rotation steps, each row followed by its count of steps
The counts run from 0 to 527.
[-18  -4  12 -34   1  11  17  -7 -17 -13 -11 -15  30   6  -4  11 -16   6
 -31 -18  12  -2   7  -5   6   7  17 -22   6   3  29 -15  28   1  13 -21
 -10   1  13  17 -12 -34  20  -4  -5   7  15  19 -17  -4   3 -38 -24   9
  27 -29   7]  368
[ -3 -21   1 -22   6 -13  14  -9   2  -7 -28 -31  15 -23   2  21  -4  -2
  -7 -14  11   2   2  -7  26   8  20  -5  23   2   6 -13  34  22 -14  -6
  12  16  -7   3  -9 -47  33 -10  20  15 -28  11  11   9 -14 -33  -4  15
 -11   1  10]  227
[-21   9  -4 -25 -13   9   3  -2  -9   7 -14  -4  28  14 -12  25 -23  17
 -32   3  -6   5  17   6 -17  -1   4   3   2 -18   8 -12  39   0  14 -21
 -17 -15  18  20  -9 -30 -15  21  10   8  19  18 -23   9   7 -32 -18   8
  32 -15 -18]  108
[ -7  -1  -7 -23 -15  -8 -18   5 -10  21   5  -2  16  -7 -11  35 -14  18
  -6  -5  10  15   5   7  -4 -21   1   8   8 -18 -39  10  45  23  -1 -12
   4  -9 -11  20  -2 -32  13  14  25  22 -21  19   2  27 -15 -27 -11  -2
  -1  22 -17]  249
[  6  -6   1 -16   5  -8  30 -14 -15   1  -3 -14 -22   3  18  35   1 -17
  -3  -6  27  -6  21  -1  10  -2 -10   5  18   0 -22 -12  36  25  19 -30
   9   3  -4  -8  -4 -41  19  -5  17  14  -7  -1  27  16  11 -18  -4   9
 -32  15 -20]  457
[ -9 -21   9 -27  -1   4  18  -1   0 -17  -4 -29  10 -29 -11  33   7   1
   2 -30  21  13   5  -5  -4   2   8   1 -13   1  -2 -14  44  24   7  -4
  -4   6   9  16   9 -28  12 -16  13   6 -18  17   9  36 -20 -33 -32 -14
 -15  -3   6]  270
[ -3 -26   4 -18  -2  -7  13   3   8  -4 -14 -57   4 -11  -4  34 -20  -1
  11 -10  12   7   2   3   1  -4  14   1   8  12  -3 -17  38  22   6  -7
   0  19 -11  17  10 -36  35 -24  20   9  -7  12   2  20 -20 -24 -20  -8
  14  -7   5]  33
[-17  -9  -8  -6  -5  -1  20  13   7   5 -13 -24  -4  -7  -5  32  10  -3
  -4   3   3  13  18  11 -37  11 -15  -4  -3   3  -4 -15  53  27  19 -14
 -17   6  34  10  11 -17 -26   9  29  -9   7  -5  -8  15  -8 -27 -17  -3
 -10  18 -33]  299
[ 12  -4   3 -19  -7 -20   3   9 -32  22  14  13  13   6  11   4 -14   7
 -15   2  20  11   8   3   5 -10  -2 -23  11  10 -42   4  27  31  -8 -37
  11  -4  -9  14  -7 -32  35  17  11  13  -4  21  -1   3   2 -30  -2   2
   8  26 -25]  194
[ -1 -12  -8  -5 -13  -4   9   6 -19   5   1 -24  10   3   3  10  -8  -2
 -16  17   1  13  20  -3 -25   2 -14 -19 -11  23  -5 -16  25  30   8 -41
 -24  19  29  21   4 -13  -3  20  14 -12  19  10  -8  26  -3 -25 -15 -18
  25   4 -32]  95
[-22 -13  -3 -12  -7  -3  16  21  -3   7   8 -24  -1  -4  -3  32   4   6
   5  -6  10  22   5  14 -47   6 -11  -9  -6   1 -18  -3  49  33  18 -10
  -3  -4  27  16  16 -12  -7   1  27  -9  10   6 -20   7 -16 -23 -15 -11
  -1  27 -29]  297
[ -7 -11   1 -29 -10 -10  -4  10   3   6  -8   6  19 -23 -15  25   7  25
  -8 -22  11  17  10   3 -14  -3   1   2  -5 -17 -27  -2  54  19   1  -7
  10 -12   5  14  -6 -31   1  13  22  12 -28  13  -3  24 -19 -42 -17   4
 -18  25 -14]  9
[-25  -3  -4 -21   5   3   9  -4  -7   3   4 -22 -12  -8  -3  54   7  -3
   0 -18  23   6  -5   8 -10  -2  -3   9  12 -25 -13   9  48  27  19  -1
  -2 -15  15   6  12 -24  -1 -11  31  14  -7  11  12  10  -9 -17 -13   3
 -33  25 -16]  501
[  2  -4 -11 -10  -7 -12  13   1   7  22 -14 -25 -13   6  -1  37 -12  -5
   1   8   4  -3  27   7 -13  -9 -13  11  11  -1 -20 -19  51  13  22 -23
  -5   8  -8   4   1 -34  -2   3  30  11  -6 -11   5  30  -1 -23 -10   6
  -7  17 -28]  496
[-10 -26 -16 -11 -10   3   0   7  -5  11 -24 -40  10 -13  -9  34   2 -12
 -21   3  -4   4   0   0  10  -2  -1 -13   1  15  19  -6  32  23   0 -12
 -33  31  21  25   3 -27  -7   6  33   4 -10  -6  22  29 -13 -29  -6  -3
   6  10  -4]  523
[  0 -17   3 -26 -10   3   9  -6 -19  -8  11 -26   0  -9  -4  42  -3  -4
  -3 -19  28   5  10  -6   2 -13  -1   9 -15   1 -15  -7  35  25  16 -25
 -16   6  -1  23  10 -27  14 -12  11  14  -8  17  23  47  -7 -24 -28 -22
  -8   0  -2]  511
[-24 -15  -6  -8  -8   6   7  -6 -17 -15 -16 -54  21  -9  -2  30  -9  -2
 -16   9   0   8  -5  -7   0  11   9  -9  12   6  27  -5  16  34 -12 -13
 -23  25  35  13   2 -25   3   1  24  -3  11  29   3   9  -7 -25  -7 -12
  27  -9  -2]  87
[-17  -7 -12  -9  -6  -4  15   8   7  13 -23 -28  -3   1  -6  36   1   0
  -8   8  -5   6  21  10 -30   9 -16   1   0  -1   2 -18  50  18  21 -16
 -22   8  30  10   3 -22 -29  12  30  -6   8 -11  -7  19  -5 -26 -12   2
  -3  13 -31]  300
[-15  -9   2 -14   5  -7  24   2 -28   8  -3 -29   9  20  19  10 -21 -10
 -19   2  14   0  -6   6   3   8  10 -38  32  19   9  -5  14  24   6 -28
  -5   9  11  11   1 -31  38  -2  12  -1  26  14 -17 -29   6 -21  -2   9
  30  -5 -10]  377
[-18  13   4 -37   1  11  14 -14 -30   8  -3  17  18  18   5  24 -11   3
 -42 -13  15  -7  10  -1  18  -3   4  -8  19 -22   6   2  31  -7  18 -28
  -1 -21   6   7 -18 -41  10  15   4  25   8  14   4  -8  21 -33 -13  23
  -4   2  -7]  165
[-10 -10   9 -29  -8  13  19   7  -9   1  11 -26   7  10  -7  30  -8  -2
 -13 -24  21   4  11   5 -24  -8   1  -5 -17   3   8 -13  45   2  42 -19
 -14  -8   5  27   9 -17   6 -10   7   4  19   6 -14  24  -3 -25 -36 -12
  13 -14 -10]  314
[-13 -15  -2 -16   6  -2  32   0   7  -6 -16 -31 -16 -16   0  44  13  -9
   5 -14  20   1  18   5  -9  13  -7   4   9  -6   0 -17  54  23  20  -5
   1   4  14  -4   5 -29  -1 -14  27   2 -10 -10  12  15  -8 -28 -13   8
 -39  14 -12]  21
[-15  11   9 -21   6  -9  27  -4 -25   0  13   6   0  17  18  16  -5   5
 -12  -9  25   9  10  13 -21  11   0 -23  17  -5 -26   0  33  23  18 -29
  17 -24  16  -1   1 -29  20   7   6   1  20  21 -24 -25  11 -24  -7  11
  -1  15 -30]  157
[ -8 -16   5 -31   6  -1  13   3 -18  14 -22   3  25  -6   2   4  -6   2
 -37 -17   7  -4   1  -3  30   3  17 -37  20  10  11  -2  31   6  -1 -15
   2   5   3  17 -19 -43  27   5  12  14 -12  -1   1 -15  -4 -45  -4  28
   2   8   7]  424
[ -1  -4  11 -30   7  -2  30 -10 -37   8  16  -3  -1  17  19  18 -13 -14
 -23 -19  33  -7   0  -2  17  -9   4 -24  20   9 -15   0  22  17  20 -33
   8  -7  -8   8  -1 -36  43  -7   0  14  11  14   6 -11  13 -23 -10   9
  -2   4  -5]  416
[-36  -5 -11 -17  -3   7  10   7  10  14 -11 -37   0   4  -8  49 -11   6
  -4 -11   2   7   2  19 -31   4   5   4  16 -20  10  -1  55  10  29  -1
  -4 -13  18  12   6 -28 -12  -6  30   4   8   3 -23  -6  -7 -21 -15   8
   2   6 -19]  62
[-13  -7  11 -38  -2  13  18  -2 -23  -9  -2  -6  30   8  -2   6 -14   5
 -34 -23  16   1   6  -9   6   1  17 -22  -2   7  22 -13  27   0  13 -24
 -12  -7   6  23  -7 -30  24   3  -4   6  19  20 -14   2   6 -38 -27   3
  26 -26   7]  369
[-10   8 -10 -22  -4  -9  -6  -1 -18  27  -7   9  10   4   0  31 -12  13
 -25   0   6   3   4  12  12  -6   5  -7  32 -20 -25  14  38  14  -1 -17
  10 -16  -4   6 -13 -39  15  19  26  28 -13  13   4  -7   3 -25   5  24
 -11  32 -20]  443
[  8  -7  13 -29   8  -9  36  -9  -8 -17   4   2  -5 -10  12  22   4   4
   3 -27  35   8  19  -1  -5   3   2  -5   4  -5 -32 -17  43  23  15 -19
  23 -10  -5  -3   0 -33  25 -10   6  10  -9  13   0   4  -2 -30 -17   7
 -32  10 -11]  214
[-11  13   7 -33   3   4  14 -25 -41 -16   8  15  13   3   9  28  -3   6
 -33 -15  29   3   9 -10  16   1   6  -4  12 -21  -5   5  24  15   4 -30
  -2 -19  13   2 -11 -37  18  11   2  19   7  35  10  -1  17 -29 -13  10
 -12   4  -5]  167
[ -1 -10 -16  -5  -3 -16   2   5 -11  18 -10 -16  -4 -11   8  33   6  -8
  -3   9   9   9   6   4   3   0 -13 -10  23  -1 -27   7  34  43  -7 -15
  -4  14  15   5  -1 -34   4  14  37  11 -18   9  17  12  -7 -22   8   3
 -26  42 -24]  2
